In the data rows, 128 means zero.
Here is a table of points, one per row:
[ 97  92 187 160 171  38 160 155 139 154 129 129 149 108 140 127 165 126
 214 133 125 124 134 108 123 171 145 178 171 116 137 129 147 183 170 124
 156  99 161 115  97 162 139 112 108 119 123  99  90 122 146 131 143 115
 119 215 150 126 102 169 179 100 100 123]
[125 133 130 152 115 147  85  99 150 128  81  95  98 111 137 132 170 115
 108 159 131 140 113  99 147  96 110  97 121  70 150  79 120  92 114 141
 107 102  93 116 104 129 113 150 125 152 119 155 133 136 126  79  81 152
 136 118  32 127 171 117 110  72 115  97]
[133 156  93 102 145 147 152 130 135 177 104 158  54 118 140 171  83 125
 141 138   7 144 133 104 139 129 195  89 116  98 105 103  98 109 128 107
 144  99  93 121 181 185 163 154 103 186 124 145 140  73 174 142 113 119
 124 141 113 118 140 158 121 148  75 149]
[159 119 176 116 170  94 154 108 122 177 114 188 128 137 112 164 177 135
 130 159 139 176 128 105 148 136 128 189 160 171 185 116 122 148 140 104
 132 123 133 119 124 148 135  72 115 100 114 134 152  75  78 137 145 103
  99 101 125  92 116 120 154 124 168 119]
[ 70  85 166 143 139  92  69 111 196  75 163 154  87  93 104  74 117 116
  75  75 156 161  64 172 104  92 140 175 153 111 130  94 146 126 184 127
 122 127 167 139 126 100 166 125 186 186  80 137 111 193  95 109  99 159
 115  98 140 137 104 150 112 170 132 122]
[117 102 146 156 130 152 108 144 190 136 140  93 119  93  94 130 147 140
 103 125 136  86 146 154 145 114 113 130 113  87 186 120 156 112 134  93
 107 145 132  56  95 111 113 145 124 119  90 109 162 151 150 110 151 158
  94 121  84 133  96 139 128 122 135 151]
[138 151 136 102 129 178 121  93 144 128  94 172 139 115  98 114 146  93
 142 148 149 106 160 115 130 127 122 114 114  71 126 143 141 106 108 164
 135 122 136 136  90  72 137 149 137 138 154 111 136  63 109 107 147  78
 160 148 116 147 119 116 109 131  64 106]
[ 95  97 107 117 114  99 103  95 173 161 108 150 138 160 112 136 204  99
 122 145 157 131 123 169 171 104 123 106 170 148 174 123 137 129 120 141
 100 153 114  81  87 152 155  78  94  92 129 127 122 120 193 131 130 115
  67 128 140 131 133  99  83 151 131  94]
[145 110 106 128 112  65 105 135 141 126 143 103 115 123 123 139 105 134
 129 102 171 105  99 182  84 148 145 130 108 160 158 135 195 126 148 114
  83 111  83 119  51 169  93 126 154  66 141 116 150 148 159 116  87 129
  81  95  83 131 100 214 147 137 179 126]
[ 90 161  82 122 138 155 133 155 129 138 154  74 134 123 157 149 128  89
 128 172 131 111 106 105 108  82 132  77 135  86 129  70 130 132 130  96
 119 126 113  92 146  88 134 160 128 130 121 112 134 128 137 140 146 131
 134 136 112 115 123  96 109   7  95 246]
[143 161 162 103 150  64 130 154 123 148  95 147 110 139 138 151 196 107
 154 131 145 137 123 102 163 161 168 167 114 170 192 121 124  97  76 126
  83 112 150  98 124 149 134  97  97 110 237 149  89  83 129 151 166 109
 136 155 170 119  87  92 130 135 136 140]
[ 99  74 143 109 155 144 134 140 182 129 112 117 158 123 123 122 159 139
 118 138 155 157 126 137 151 161  91 110 139 162  98 130 127  76 105  71
 116 164 138 156 132 113 169 207 118 145  83 134 137 148 153 143 142 147
  88 106 107 126 113 127  86 161  98 133]
[126  87 153  76  76 120  90 124  72  96 140 140 156 111 147 133  99 126
  99  60 112 118 114 117 180 161 107 128 123 139 120 157 141 140 128 103
  95 156 119 123 122  97  85  62 124  33 141  95  51 142 101 164 149 136
 133  79 138 145 176 116 149 101  72 133]
[217  91 134 124 104 148  70 103 101  58 191 122 154 103 114 107  92 149
 140 145 109 110 132 108 104 147  84 103 109 131  73 198 138 147  78 113
 117 133 188 164 129 176  74 133 159 124 132 139 140  94 110 124 135 153
 190 112 197 157 131 193 115 125 169 155]
[159 158  83 119 100 150  91  85  98 128 108 180 156 120 147  86  68 121
 147 140 173 131 174  99  87  69 111 152  92 106 112 118 139 119 120 150
 118 120 111 106 129  90 113 142 168 177 175 141 118 128 119 124 138 152
 157 136 158 139 209 111 146 143 106  67]
[133 217 139 144 121 107  95  83  87 147 122 188 145 178 162  96 144 140
 154 142 141 142 146  96  93  83  97 146 153 171 125 172 145 191 102 211
  73 137 154 106 148  72 114 119 101 174 133  88 129 141  91 107 128 133
 210 136 148 143 138 115  85 134 100  95]
[153  86 105 181  97 111 158 153 109 160 122 167 108 143 116 154  95 161
 162 102 107  36 174 191 171 145 186 155 107 190 146 126 117 124 103 124
 162 151 162 225 152 155 131 153 139  96 144 112 129 121 132 114 132 104
 176 106 146 122 127 124 142 150 254 104]
[ 82 104 126 114 143 120 161 138 165 168 131 112  99 148 128  94 155 114
  81 136 159 156 123 120 141 165  90 103 128 130 221 138 130 115 156 113
 111 138 132 172  88 154 129 196 142  84 106 111 159 119 161 134 135 180
  80 151 121 113 109 143 127  94 125 155]
[156 119  82 150 123 124 152 155 147 153 141 137 134 190 131 170  81 178
 167 117 100 114 152 181 130 156 154 163  54 170 168 165  64 145 116 114
 214 124 144 191 166 184 163 144 153 111 113 146 127 123  90 177 152  80
 123 125 164  94 140  98  88 223 209 132]
[ 86 157 128 158 123 122 188 160 113 191 157 120 128  45 147 165  99 140
 130 147  54 143  83 125 117 154 139  59 144  90 116 110 116 103 143 141
 154 143  81 158 132 101 175  69 116 146 121 100 128  91 136 124  96 134
 110 115 129 131 154  54 165 137  80 161]
[191 147 166 172 159 163 172 137 113 130 154 124 189 173  93 152  52 158
 153  76  85 110 190 126 155 184 100 104  81 152 110 135  98 133 127  99
 212 114 159 115 137 162 159 166 178 124 122 123 102 119 106 104 114 129
 111 174 148 108 124 164  95 129 157 133]
[121  94 111 112 104 252 146 111 113 118  81  89 141 195 154  90  46 120
 139  95 140 151 121 134 140 166  58 109 151 113  35 212 137 159  97 145
 120 132 156  49 146 129  62 112 104 142 112 121 126 151  90 154 178 133
 162 112 129 245 154 154 152  96 146 104]
[145 169 143  89 141 147 164 157 115 125 113  95 154 145 153 129  69 147
  96 117  78 150 125  93 105 182 123 127 177  93 127 168 153 127 100 106
 131 170  85 138 108 123 118  62 147 129 126  81 162 181 163 156 129  88
 143 129  84  94 158  74 126  99 119 109]
[ 65 124 120  83 106 135 108 103   5 102 171 143 104 114 143 169 166 121
  20 182 154 136 111 153 118  86  96 163 153  85 157 118 148  99 147 132
 109 120 108  85 201  77  72 163 121 130 143 170 127 146 171  82 131 185
  89 121  73 131  92 132 134 110 144 107]
[107 141 157 141 153  83 169 246 135  86 122  77 138 106  69  79 126  98
 147  93 154 120 164 105  75 130 187 125 127 102 128 110 130 137 144 152
 157 113 116 177 119 171 152 163  96 105 111 205 122  90 130 152 181 134
 123 154 137 116 124 133 118 167 109 136]
[150 190 109 124 125 118 109  59 143  90 134 145 126 113 128  86 182 130
 171 101 152 141  94 139  68  85 113 136 117 115 134 106 155 166 165 162
 120 118 149 119 156  95 145 156  57 168 128 156 141 144  63 152  80  60
 139 130 169 140 119 119 148 146 108  95]
[145  89  62 155 104 117 109 161 131  88  78 105 102 179  84 160 147 140
 119 120 122 109 125 192 165 116 188 146 103 157   0 129 132 134 153 126
 171 137 123 182 110 163 114 108 114 111 162 111 172 116 172 109 131 121
 117  99 149  51  77 107 172 130 165 108]
[117 163 139 144 122 121 143 112 116  72 187  72 121 106 169  68 152 152
 124 131 144 148  90  93  69  67 130 159 144 185 124  73  59 138 166 177
  74 114 141 116 136  60 133 116 181 153 109 154 111 139  73 132  58 145
 108 121 161 143 132 148 176 159 125 171]
[147 135 117 119 143 200 133 105 126 124 125 115 129 100 149 167 140  98
  98 181 127 120 136  88 181  97 137  72 135 133 107 111  69  99 111 137
 171 107  72 138 175 126 120  72 123 163 120 129 112 227 155 108  93 129
 189 149  86 140 143 128 106 110  96 140]
There is one direction along which these points spread out most. Take the direction at right angles to it along which they spread out most. Go by this last direction. How far along it is each point below, from 0 to 99? The average is 50, and the first point in the table lies past the average. One standard deviation of the points above along it is 16.
[ 99  74 143 109 155 144 134 140 182 129 112 117 158 123 123 122 159 139
 118 138 155 157 126 137 151 161  91 110 139 162  98 130 127  76 105  71
 116 164 138 156 132 113 169 207 118 145  83 134 137 148 153 143 142 147
  88 106 107 126 113 127  86 161  98 133] 62
[ 97  92 187 160 171  38 160 155 139 154 129 129 149 108 140 127 165 126
 214 133 125 124 134 108 123 171 145 178 171 116 137 129 147 183 170 124
 156  99 161 115  97 162 139 112 108 119 123  99  90 122 146 131 143 115
 119 215 150 126 102 169 179 100 100 123] 64
[147 135 117 119 143 200 133 105 126 124 125 115 129 100 149 167 140  98
  98 181 127 120 136  88 181  97 137  72 135 133 107 111  69  99 111 137
 171 107  72 138 175 126 120  72 123 163 120 129 112 227 155 108  93 129
 189 149  86 140 143 128 106 110  96 140] 43
[145 110 106 128 112  65 105 135 141 126 143 103 115 123 123 139 105 134
 129 102 171 105  99 182  84 148 145 130 108 160 158 135 195 126 148 114
  83 111  83 119  51 169  93 126 154  66 141 116 150 148 159 116  87 129
  81  95  83 131 100 214 147 137 179 126] 65
[ 70  85 166 143 139  92  69 111 196  75 163 154  87  93 104  74 117 116
  75  75 156 161  64 172 104  92 140 175 153 111 130  94 146 126 184 127
 122 127 167 139 126 100 166 125 186 186  80 137 111 193  95 109  99 159
 115  98 140 137 104 150 112 170 132 122] 61
[ 86 157 128 158 123 122 188 160 113 191 157 120 128  45 147 165  99 140
 130 147  54 143  83 125 117 154 139  59 144  90 116 110 116 103 143 141
 154 143  81 158 132 101 175  69 116 146 121 100 128  91 136 124  96 134
 110 115 129 131 154  54 165 137  80 161] 60
[138 151 136 102 129 178 121  93 144 128  94 172 139 115  98 114 146  93
 142 148 149 106 160 115 130 127 122 114 114  71 126 143 141 106 108 164
 135 122 136 136  90  72 137 149 137 138 154 111 136  63 109 107 147  78
 160 148 116 147 119 116 109 131  64 106] 42
[145 169 143  89 141 147 164 157 115 125 113  95 154 145 153 129  69 147
  96 117  78 150 125  93 105 182 123 127 177  93 127 168 153 127 100 106
 131 170  85 138 108 123 118  62 147 129 126  81 162 181 163 156 129  88
 143 129  84  94 158  74 126  99 119 109] 43
[ 65 124 120  83 106 135 108 103   5 102 171 143 104 114 143 169 166 121
  20 182 154 136 111 153 118  86  96 163 153  85 157 118 148  99 147 132
 109 120 108  85 201  77  72 163 121 130 143 170 127 146 171  82 131 185
  89 121  73 131  92 132 134 110 144 107] 60
[159 119 176 116 170  94 154 108 122 177 114 188 128 137 112 164 177 135
 130 159 139 176 128 105 148 136 128 189 160 171 185 116 122 148 140 104
 132 123 133 119 124 148 135  72 115 100 114 134 152  75  78 137 145 103
  99 101 125  92 116 120 154 124 168 119] 62
[156 119  82 150 123 124 152 155 147 153 141 137 134 190 131 170  81 178
 167 117 100 114 152 181 130 156 154 163  54 170 168 165  64 145 116 114
 214 124 144 191 166 184 163 144 153 111 113 146 127 123  90 177 152  80
 123 125 164  94 140  98  88 223 209 132] 42
